In the rows, zero is written as 128.
Where one turn sends some rows of the set: a few examples, then the rows asked:
q538: [141 144 150 159 106 120 127 163 140 138 129 126 139 122]
q168: [138 122 137 141 127 139 126 150 145  92 133 118 146 123]
q568: [112 132 141 143 117 130 124 158 138 103 150 130 141 106]
q390: [145 117 144 143 131 118 119 152 144 136 133 109 131 128]
q845: [153 125 154 156 138 139 144 139 146 108 146 130 146 125]
q692: [155 133 156 127 126 140 141 172 109 112 139 116 147 136]
q794: [145 126 160 161 127 109 132 146 145 133 144 101 139 111]
q187: [118 132 142 140 109 127 122 168 147 100 148 122 140 116]
q756: [153 118 162 164 136 135 143 146 146 117 148 129 134 119]
q476: [130 147 139 142 122 143 145 150 154 113 148 130 138 118]
q23: [134 110 154 159 134 127 123 147 129  98 148 131 149 112]
q689: [146 147 153 133 121 116 142 170 117 100 147 101 152 103]
q809: [141 126 157 132 142 115 137 164 107 117 156 109 134  97]
q73: [131 124 141 157 129 145 134 150 136 112 130 134 127 105]
q957: [151 134 143 112 139 124 137 166 121 112 148 106 139 122]
q840: [147 132 138 121 109 135 117 168 129 124 133 123 129 126]
q485: [155 131 150 132 142 133 140 168 108 129 141 130 127 116]
q521: [139 137 157 138 112 133 138 176 103 102 137 107 149 111]
q969: [161 153 147 132 121 134 145 173 117 113 132 122 144 122]
q617: [127 134 159 159 129 130 143 148 138 119 162 142 140 107]
q919: [140 123 164 128 133 128 137 171 102 118 157 119 144 125]
q558: [145 142 158 159 114 110 135 153 151 129 142 101 148 115]
q916: [136 120 146 147 123 116 111 161 135 138 132 124 132 126]
q884: [150 144 161 152 124 123 144 170 103 115 139 125 141  97]
q383: [157 120 159 133 125 116 129 147 135 110 157  92 144 113]
q881: [146 145 153 138 120 143 155 169 115 112 134  99 136 106]
q344: [136 145 159 163 104 108 127 161 141 131 140 117 148 113]
q494: [131 135 161 140 127 131 150 169 107 118 153 103 132  97]
q86: [148 130 160 128 140 139 154 163 113 130 155 113 131 122]
q292: [141 150 158 143  93 120 128 170 126 120 152 125 146 109]
q619: [141 135 155 142 120 125 139 155 159 100 160 116 151 131]
q181: [142 108 148 129 123 125 109 161 118 123 143 120 126 113]
q188: [131 108 158 152 127 119 117 157 136  96 153 123 147 117]
q91: [136 135 144 146 109 117 114 166 140 134 129 124 139 130]
q711: [146 141 151 145 103 135 128 168 122 135 137 138 126 111]
q934: [135 137 155 120 129 130 150 167 119 115 159  96 140 116]
q795: [160 142 152 138 139 130 157 159 121 117 142 102 132 101]
q536: [124 129 165 161 120 121 135 159 139 115 166 136 137 107]
q243: [148 122 140 144 126 141 131 156 154 100 131 116 135 129]
q334: [161 153 162 147 104 127 149 156 140 122 150 110 144 111]
q374: [162 111 151 136 136 131 128 146 131 126 142 105 125 116]
q136: [139 143 146 153 119 144 148 158 156 120 144 130 126 118]
q203: [130 116 150 163 125 138 128 159 134 115 136 136 121 105]
q694: [140 117 153 147 130 107 120 149 145 129 144  99 140 120]
q631: [142 137 151 126 124 119 126 179 103 112 146 129 147 117]
q307: [156 130 172 156 119 116 140 149 127 123 160 106 141  97]
q682: [151 130 161 147 124 141 142 173  98 115 133 122 140 116]
q933: [132 133 154 143 125 123 136 148 147  99 164 126 159 125]

q919 -> q692
q631 -> q969
Where do these go?
q558 -> q794
q73 -> q568
q334 -> q307
q619 -> q756

Where one turn sends some rows of the set: a few examples, then the rows asked:
q614: [133 128 142 141 156 121 118 122 136 125 135 120 153 129 134 110 141 119
 122 114 136 122 135 123 128 114 152]
q823: [161 129 119 153 136 115 123 126 128 130 126 115 145 118 123 144 132 151
 130 143 127 130 116 134 127 143 128]
q979: [118 124 120 145 135 145 137 148 129 120 138 120 147 129 126 143 131 123
 114 114 105 115 132 115 142 138 111]
q246: [136 139 130 133 144 122 127 115 116 130 134 129 153 107 113 116 126 135
 123 150 123 114 150 128 127 150 108]
q488: [116 143 140 161 130 117 112 134 122 130 118 148 144 120 130 108 145 123
 122 134 123 138 130 123 132 150 139]
q94: [136 146 140 144 137 115 151 132 127 105 127 120 136 114 144 117 128 113
 122 145 145 142 142 127 124 130 119]
q231: [114 137 125 129 117 147 132 127 133 117 115 135 127 128 116 144 122 130
 104 132 130 144 122 140 144 153 140]
q83: [120 122 130 110 141 129 126 119 133 146 147 133 140 111 115 131 138 120
 143 129 122 149 119 132 140 141 117]
q806: [141 127 122 124 139 142 128 113 138 116 141 126 147  95 120 131 146 121
 119 117 138 137 123 144 137 119 133]
q305: [114 146 126 128 149 136 136 137 118 131 107 114 123 145 123 127 137 133
 132 128 128 121 119 127  96 135 127]
q924: [126 159 137 122 135 118 136 121 132 122 126 126 120 118 148 135 116 133
 104 131 142 133 131 134 140 144 148]
q944: [127 136 110 115 136 127 124 111 122 124 127 125 122 114 123 114 143 115
 112  96 118 147 119 123 127 125 130]
q615: [118 114 133 128 134 144 129 109 142 129 114 128 140 120 132 111 151 137
 136 130 133 118 139 112 114 140 129]
q954: [113 136 118 131 135 133 128 145 127 132 113 144 160 125 139 126 110 121
 134 136 134 120 126 128 119 127 115]
q972: [112 114 124 143 137 132 122 139 116 122 117 107 142 102 134 132 135 136
 139 137 106 145 137 130 131 141 124]
q705: [114 121 112 152 146 123 146 128 141 117 120 116 133 128 120 127 124 132
 142 130 119 149 137 133 130 150 142]
q183: [116 131 135 123 137 153 114 137 133 135 141 111 134 124 128 123 151 112
  94 119 115 137 136 138 130 146 125]
q19: [121 124 139 146 142 134 134 120 137 142 145 123 133 131 136 153 126 120
 115 114 121 125 115 127 108 159 140]
q384: [137 132 123 130 142 142 120 135 132 144 127 128 116 118 146 146 126 120
  95 127 115 151 120 121 126 148 119]
q387: [119 120 150 146 140 129 135 116 113 132 128 143 118 126 113 115 123 139
 113 129 132 125 123 142 147 144 123]
q444: [139 129 125 146 129 121 130 155  97 131 133 137 136 126 132 108 149 130
 121 136 132 138 126 120 128 128 138]
q897: [129 132 128 154 120 115 120 120 112 124 141 116 128 139 112 134 122 116
 117 107 139 122 129 120 101 137 128]
q808: [120 129 113 145 134 131 109 125 138 116 114 125 125 126 134 140 112 129
 111 148 144 145 133 107 127 144 125]
q988: [118 118 130 139 144 133 112 126 133 130 130 108 121 126 142 111 145 143
 121 125 141 107 132 124 124 154 111]
q560: [118 131 120 108 139 128 111 124 116 126 120 116 134 126 133 110 140 117
 106 139 115 130 112 117 133 160 136]
q890: [115 136 118 130 121 108 141 135 146 131 140 133 141 111 127 124 159 135
 115 126 131 124 134 127 116 122 107]
q114: [128 146 120 131 121 123 139 144 142 129 143 108 119 107 121 131 124 117
 116 128 147 116 128 117 106 132 132]
q825: [147 150 126 130 123 120 126 128 154 122 116 114 146 127 118 144 147 125
 112 130 136 130 137 140 112 134 113]
q379: [137 135 134 123 166 129 141 122 120 116 126 137 142 101 115 134 130 124
 127 136 125 110 120 112 138 142 123]
q662: [150 121 126 122 115 107 133 124 143 135 130 115 121 119 116 132 139 112
 128 121 131 134 139 140 142 135 116]
q812: [151 110 132 139 138 116 148 116 124 126 118 133 134 134 129 152 131 108
 119 115 121 126 125 137 115 132 121]
q643: [133 148 138 130 131 136 123 140 111 121 120 117 123 116 117 122 123 117
 108 142 155 137 122 141 107 128 131]
q906: [127 135 127 134 148 120 122 108 100 125 144 127 129 120 140 145 147 137
 109 102 125 121 128 135 118 129 128]
q347: [126 120 128 131 131 113 135 130 105 120 132 120 125 132 134 149 123 119
 118 128 133 109 128 143 134 144 156]
q814: [121 135 140 129 135 110 120 134 140 139 121 134 161 141 124 131 115 141
 117 115 123 136 128 116 122 129 109]

q305 -> q823
q806 -> q183
Where do these go?
q560 -> q808
q19 -> q347
q814 -> q379
q954 -> q246
q662 -> q944

Where one turn sends some rows of the set: a few examples, then the rows asked:
q469: [138 126 153 133 137 138 134 124 143 129 145 111 131 104 133 137 138 137
 130 123]
q309: [154 130 138 132 136 129 139 110 124 119 108 141 134 133 138 117 133 143
 114 127]
q612: [127 128 152 157 134 130 130 124 120 119 141 112 124 120 149 136 127 134
 125 121]
q632: [122 133 138 108 117 135 129 126 117 153 148 139 133 125 119 130 121 110
 133 134]
q786: [151 128 129 133 115 146 144 112 144 123 109 129 142 122 124 129 107 133
 114 138]
q936: [137 143 149 139 144 130 125 132 144 147 138 142 124 112 116 107 132 124
 123 132]
q860: [140 119 119 138 111 153 147 122 139 118 119 133 127 133 135 128  94 142
 133 139]
q807: [132 121 113 108 139 132 131 114 142 125 117 125 120 131 126 110 137 152
 125 133]
q205: [119 148 131 138 139 128 131 138 131 137 119 157 135 119 122 144 116 117
 124 140]
q609: [120 114 131 128 110 120 134 126 121 160 135 136 124 132 131 122 114 108
 117 126]
q423: [124 142 146 159 134 125 135 139 126 139 136 147 113 143 128 124 118 126
 121 125]
q283: [137 122 125 144 119 150 133 119 131 111 137 118 115 143 127 109  97 143
 130 133]
q93: [127 109 142 120 129 140 120 132 127 151 134 134 124 136 134 134 122 102
 120 146]
q254: [127 119 140 128 125 133 114 124 112 149 138 136 128 116 136 109 113 103
 126 139]
q100: [131 125 106 117 132 134 141 118 123 117 110 148 129 125 140 124 116 150
 137 136]
q95: [154 115 132 123 141 140 138 122 130 115 134 139 114 137 133 109 126 151
 133 128]
q55: [115 128 142 125 115 145 130 125 121 161 136 131 121 135 145 119 126 116
 135 144]
q420: [104 128 116 132 131 124 126 122 129 124 137 111 130  98 134 133 120 138
 135 125]
q241: [121 111 128 132 126 132 145 130 148 134 144 114 118 107 140 136 124 144
 139 121]
q98: [ 96 143 117 137 141 128 119 136 135 143 128 135 115 123 125 113 120 129
 132 142]
q464: [126 141 123 133 122 143 122 109 127 111 131 107 127 140 113 112 111 141
 120 135]
q581: [120 123 131 144 132 122 133 126 124 117 125 123 138 107 142 157 116 126
 122 124]
q630: [126 116 126 135 140 133 137 146 156 146 136 149 111 120 124 124 116 127
 133 136]
q714: [129 132 119 126 138 124 127 115 109 105 120 135 124 148 128 125 124 143
 121 127]
q912: [138 134 126 123 125 146 125 107 146 120 115 111 139 124 112 117 118 136
 113 142]

q630 -> q423
q581 -> q241
q860 -> q283
Where do these go?
q609 -> q55
q309 -> q100

